Y: rows in 3 groups, each row roughly a mix of its group's directions:
Y (111 x 10):
[[ 15 -41 -23  13  10  17 -32 -30  43  -6]
 [-18 -42 -44 -15 -29 -16 -32  18   5   6]
 [ -4 -56   9  14 -25  32  -2   2  39  -8]
 [  6 -21 -23  -9 -52   2  35  21  35  -3]
 [-25  36  34  20 -27   2  44   6 -18  15]
 [-46 -12  -8 -45  12  45 -11   5   1  -6]
 [ 43 -17  -3   8  19  27   1  23  -4 -54]
 [ 15  14  30  27  20  11 -21 -17  -5 -58]
 [-40  12  -4 -21  52  20 -32 -12  12 -13]
 [ -1  -1  15 -41 -26  11  31  23  46 -21]
 [-10   9 -35 -39  28  -3 -27 -10 -36  29]
 [ 34 -24  23 -48 -33 -11   0 -16 -16  21]
 [ -8  15  58 -15 -39 -19 -28  -6  -3  10]
 [ 17  43  21  13   6  -4 -24  13  39  41]
 [ 20 -43   6 -27 -47 -13 -27  14   5  18]
 [-12  13  47 -22  16  22 -16  39  27 -23]
 [-25  41  15 -36  37   8  16  14  17 -26]
 [ 18  39  12  14 -36  10  -3  22  13  50]
 [ -4  11 -22   4  21   4  35 -50  23 -39]
 [-26 -15 -26 -38   1  11 -27  16 -47  18]
 [  9 -12 -13   8 -15  18  14  18 -72  -8]
 [  1  17  41  41  16   5  15 -13  40  28]
 [-42 -21  19 -43  24   0 -12 -25  30   1]
 [-38 -41 -33 -13   1 -32  11 -27 -19   8]
 [ 24  34 -13  11 -23   9  31   6  38 -40]
 [-34 -62   3  28   9  12  11 -22  -3  11]
 [-33  28  -1 -43 -22   0  40  20  17  11]
 [ -2 -32  12  22 -42   9  17   5  53   7]
 [-44 -15 -31 -47  20  16 -15  -8 -14 -13]
 [ 14  26  49  30  -5 -17  -9  25 -34 -17]
 [-33  15  -5  66   9 -14  13 -13   9  17]
 [ -6  41  30 -36   7 -23  26  38  12  -2]
 [  4  17  42  14  52 -21   3 -25 -26  -3]
 [ 50  -6 -29   0 -38  25   7  -9 -10  31]
 [-37   2  -5  34 -27 -18 -25   0   2  49]
 [ -7   3 -65  12   1  11 -32  29 -15   2]
 [ 39  14  36 -27   0 -17  13  11 -47 -12]
 [-28 -14 -54 -22   3  14  -4  22  22  34]
 [-38   8  21 -25 -33 -14  -7  14  22  47]
 [  9 -52 -10  21 -45   7  22  -4  22 -19]
 [  8  10  29 -20 -26  -3  64   6 -21  -8]
 [-14  28  52  14   6 -35  -1  37  17  -3]
 [-32   4  34 -22 -17 -15 -17  40  39  13]
 [ 38 -12  -1  42 -43  11  20  13  24 -15]
 [ 61  23  27  24 -13   5  28  -2  -2  15]
 [  5  27 -31  32  16  -8  33 -16 -13 -46]
 [ 20 -37 -45 -42  13  26 -13  10   0  10]
 [ 39 -21  41 -18  -9   4  37  35   5  -2]
 [-25  38  16 -30  45  19 -17   6 -27  -3]
 [ 24 -17 -10 -56  21  23  11 -13 -32 -20]
 [ 37 -12  39  13 -33   0  21  37   2 -25]
 [ -9 -16 -13  -6  19  32 -24   3  39 -52]
 [ 27 -37  22  45  -2 -15  22 -21  -7 -29]
 [ 16   3 -11  38 -44 -22  -4  20 -34  29]
 [ 16   2  29   0  -8 -16 -37  24 -51  27]
 [ 21  13 -25  16 -37 -10 -15  22  47  30]
 [-53  -2  -3 -39 -35  17  24   8  -9  12]
 [-34   5  -3  24 -51 -20  16   4  30  27]
 [ 28   1 -59  23  25   2 -27 -23  -5   3]
 [ 25 -38 -34 -14 -12 -27  -2  11 -45 -17]
 [ -3 -23 -10  34 -37  -1  37  25  36  17]
 [ 15  64 -14   9  -7   0   2  18  40  12]
 [ 36 -20 -38  26 -27   1 -25  -1 -31  23]
 [-44 -29  25 -11  35   9  -4 -20 -25  29]
 [ 17  39 -33  -9  18   9 -24  20  13 -46]
 [ -2  12   3  -4 -19  13 -30  66   0 -26]
 [ 13  -8  -1  37 -14 -18 -40 -12 -49  22]
 [-10 -48 -11 -27 -49 -14  -5  23  14   6]
 [  1  29 -28  14  15  -9   2  -8  60 -31]
 [-13   0  57 -16 -27  -2  -3  32  31  14]
 [ -4 -21 -52  38  -6   5  -2 -37  27   0]
 [-32 -22 -64 -17 -10   2 -21  -3 -12   6]
 [ 22   4 -34  34 -27   4  -6  18  52 -10]
 [ 28  10  28  14  -8  57   7 -32  -7  22]
 [ -5 -20 -36   1   2   1  59  -9  31  23]
 [ 17   5  13 -35  25  -9 -56   9  20 -25]
 [ 10 -37   7 -20  41 -18  -2 -11  -5 -51]
 [-11  46 -20 -49  18  -5  -6  30  13  13]
 [-40  -7 -31  -9   7  38   9  -4  41 -28]
 [ 21  -3  10 -30  65  24  -5   6 -15 -15]
 [ 41   5   1  -7 -36 -57   7  -7  18  -4]
 [-12 -18 -48  16  32  -1  17  -5  -6  48]
 [-17  21  19  44 -17  -1   3   2 -56  17]
 [-16  19 -50 -40  13  -2 -28  15 -24 -13]
 [-40  50  12   8  -2  27  26  -8 -22  21]
 [-18  11 -18  20  40  -4  23 -37  34 -29]
 [-24   9  33 -28  17  14  51 -16  -6 -29]
 [  9  35  51 -17  32 -13  16 -12 -22 -20]
 [ -6 -24 -35  24 -45   1  44  -6  18  -6]
 [ 12   7 -13 -16   5  14  35  59   9 -32]
 [ -9  17   8 -18  38   0  28 -11 -51 -31]
 [ 18  29   2  43 -16  -7  14   3  49  27]
 [-13 -32  18  51   6  39   5   5  -9  31]
 [  6  25  37  10  -1   4   1  -3  61  29]
 [  6   6  30  -8  -6  22 -44  15  14 -52]
 [-25  13 -13  -2  43  13  -4 -53  22 -20]
 [  9  22  47  27  44 -10 -10 -10 -16  27]
 [-38 -63   0 -25   5  10  -7 -18  -3 -10]
 [-12  13  49  20  15   4  22 -12 -14  51]
 [ 38  16  42 -12  -1 -35  17  39  -8  -9]
 [ 19   6  21  36 -36 -33  19 -38 -21  -3]
 [-21  -1 -15  30 -47 -23   0  22  -4  43]
 [  2  32  30   3  44  22  -3 -13 -46  -9]
 [ -1   0 -16 -28 -16  17  61 -20 -29 -11]
 [  8  39  -9  27 -28 -31  44  18 -11  16]
 [-32  52  -2  17  20 -26  20  18 -27  10]
 [ 16  32  55  13  38 -14  -7 -14  15  11]
 [-33  -4  25 -49  21   3 -24 -13  34  15]
 [ 43 -10   5  -7 -52 -11 -10  18  37  -6]
 [ 21  18  19 -56 -14  -5 -23   1 -29 -29]
 [-10 -11 -23 -21   2  21  33 -32  53 -12]]

one row of each group, then the others: which group is each in?
[-14   6 -11 -11 -25  17 -25  23  33  56] : M
[ 27  13 -14 -38  11   4 -29  26 -48  13] : V
[-19 -15   7  -9   8  15  39  32  51  25] : R

[-23 -13 -25   0 -44 -13  16 -36  33  27] : R
[ 47  14 -30  21  12  -5 -25   2 -44  13] : V
[ -8  -4 -49 -22  21 -21 -20  -3 -25 -42] : M
[  1  19  39 -26  42  36   8 -19 -20 -15] : V
[-19 -10  31   8 -26  20  25  -4  29  52] : M
[-22  -9  -8  55  12  10  -1  -3  17  50] : M
[ -6 -17  -2  71   3 -13 -28 -17   7  -1] : V
[-37 -41 -55   6 -17  11  12  -2  -1   0] : M
[-41  -2 -28  22   3  12  15   1 -26  52] : M
[-44  -4 -16   5 -21  -9  -9 -38  29  40] : R
[  8 -31 -46  16  -6  -3  20 -51   7  16] : R
